In the data rows, the value 500 means zero.
Some points, each followed by its number:
tensor([518, 585, 553, 524, 521, 459, 437, 705]) 0
tensor([399, 416, 520, 495, 487, 424, 658, 461]) 1
tensor([434, 624, 902, 774, 122, 999, 775, 393]) 2
tensor([415, 450, 533, 526, 484, 413, 510, 489]) 3
tensor([587, 347, 522, 240, 354, 508, 398, 354]) 4
tensor([722, 706, 477, 521, 668, 626, 112, 551]) 5
tensor([490, 522, 516, 416, 357, 462, 571, 374]) 6
tensor([492, 483, 469, 481, 441, 495, 503, 422]) 7
tensor([519, 599, 512, 539, 431, 526, 562, 496]) 8
tensor([518, 313, 376, 297, 741, 487, 410, 659]) 9
tensor([490, 471, 512, 504, 520, 466, 514, 513]) 10
tensor([688, 552, 477, 401, 454, 693, 524, 543]) 11
tensor([490, 540, 541, 522, 426, 496, 407, 492]) 12
tensor([423, 406, 585, 425, 520, 515, 490, 415]) 13
tensor([381, 392, 723, 613, 343, 518, 380, 314]) 14
tensor([534, 507, 554, 484, 472, 481, 508, 454]) 15
tensor([440, 483, 439, 637, 572, 320, 558, 403]) 16
tensor([681, 352, 538, 360, 643, 659, 452, 369]) 17
tensor([999, 933,   0,  80, 999, 844, 754, 703]) 18
tensor([498, 564, 578, 527, 459, 533, 415, 632]) 19
tensor([474, 529, 473, 532, 491, 508, 534, 461]) 20
tensor([547, 314, 674, 401, 531, 627, 341, 467]) 21
tensor([514, 502, 655, 457, 478, 465, 470, 482]) 22
tensor([564, 585, 655, 470, 394, 606, 361, 498]) 23
tensor([450, 506, 322, 626, 578, 438, 477, 413]) 24
tensor([590, 536, 447, 156, 538, 507, 436, 612]) 25
tensor([505, 382, 539, 510, 493, 417, 544, 438]) 26
tensor([529, 357, 397, 434, 472, 547, 544, 339]) 27
New points follow, each followed by the numbers of its three nearest points above by angle, seen from the average point of the numbered points, nearest first.
tensor([551, 493, 599, 491, 484, 528, 473, 498]) 22 23 14
tensor([487, 375, 487, 396, 635, 453, 477, 503]) 9 13 10
tensor([204, 740, 741, 838,   0, 565,  50, 370]) 12 14 23
tensor([495, 465, 475, 530, 566, 516, 458, 469]) 24 16 10
tensor([576, 471, 496, 475, 489, 509, 458, 565]) 0 19 9
tensor([640, 513, 463, 383, 526, 709, 589, 621]) 11 18 25
tensor([631, 476, 390, 487, 608, 576, 540, 480]) 18 17 9
tensor([410, 606, 285, 749, 408, 268, 894, 455]) 20 16 8
tensor([453, 350, 401, 633, 612, 443, 609, 546]) 10 16 24
tensor([566, 494, 218, 263, 697, 507, 798, 512]) 18 9 25
tensor([476, 490, 563, 499, 497, 511, 522, 490]) 3 1 10
tensor([479, 510, 564, 501, 493, 451, 502, 499]) 3 10 15
tensor([498, 588, 399, 637, 530, 418, 747, 525]) 20 8 16
tensor([392, 462, 613, 369, 691, 462, 421, 548]) 9 13 22
tensor([375, 577, 670, 628, 419, 409, 473, 509]) 12 3 22
tensor([591, 521, 550, 445, 481, 549, 363, 550]) 5 23 19
tensor([588, 474, 549, 313, 560, 446, 495, 349]) 4 17 25
tensor([439, 495, 548, 551, 494, 498, 479, 501]) 3 10 12
tensor([555, 404, 478, 351, 555, 574, 521, 576]) 9 25 18
tensor([483, 498, 543, 479, 523, 525, 486, 462]) 13 3 14
tensor([349, 589, 255, 435, 457, 279, 597, 368]) 7 20 16
tensor([115, 476, 499, 999, 388, 333, 528, 152]) 20 16 3
tensor([490, 456, 651, 521, 462, 453, 447, 504]) 22 14 3
tensor([593, 584, 340, 442, 571, 493, 575, 524]) 18 24 25
tensor([495, 364, 456, 523, 467, 539, 436, 389]) 27 7 14
tensor([476, 521, 590, 517, 447, 468, 544, 438]) 15 3 1
tensor([784, 602, 241, 265, 551, 651, 590, 509]) 18 11 25
tensor([560, 414, 581, 410, 476, 529, 442, 502]) 21 4 22
tensor([489, 558, 566, 540, 394, 481, 392, 518]) 12 19 23
tensor([529, 554, 542, 556, 520, 512, 485, 583]) 0 19 8
tensor([544, 502, 539, 452, 430, 522, 507, 507]) 6 8 15
tensor([551, 564, 509, 474, 514, 429, 493, 573]) 0 10 19
tensor([516, 438, 545, 730, 626, 278, 638, 551]) 10 16 26
tensor([498, 453, 470, 463, 569, 529, 508, 582]) 9 10 0
tensor([429, 408, 544, 468, 558, 564, 594, 488]) 1 13 10
tensor([626, 634, 482, 374, 507, 492, 425, 537]) 25 5 18
tensor([379, 756, 324, 704, 503, 292, 706, 473]) 20 16 8
tensor([528, 485, 440, 467, 541, 531, 448, 467]) 24 9 27
tensor([665, 431, 324, 344, 618, 576, 401, 575]) 9 18 25
tensor([537, 443, 535, 410, 477, 483, 429, 465]) 4 21 13
tensor([526, 390, 589, 422, 525, 547, 476, 485]) 21 13 17
tensor([547, 270, 505, 350, 486, 452, 550, 594]) 9 26 4
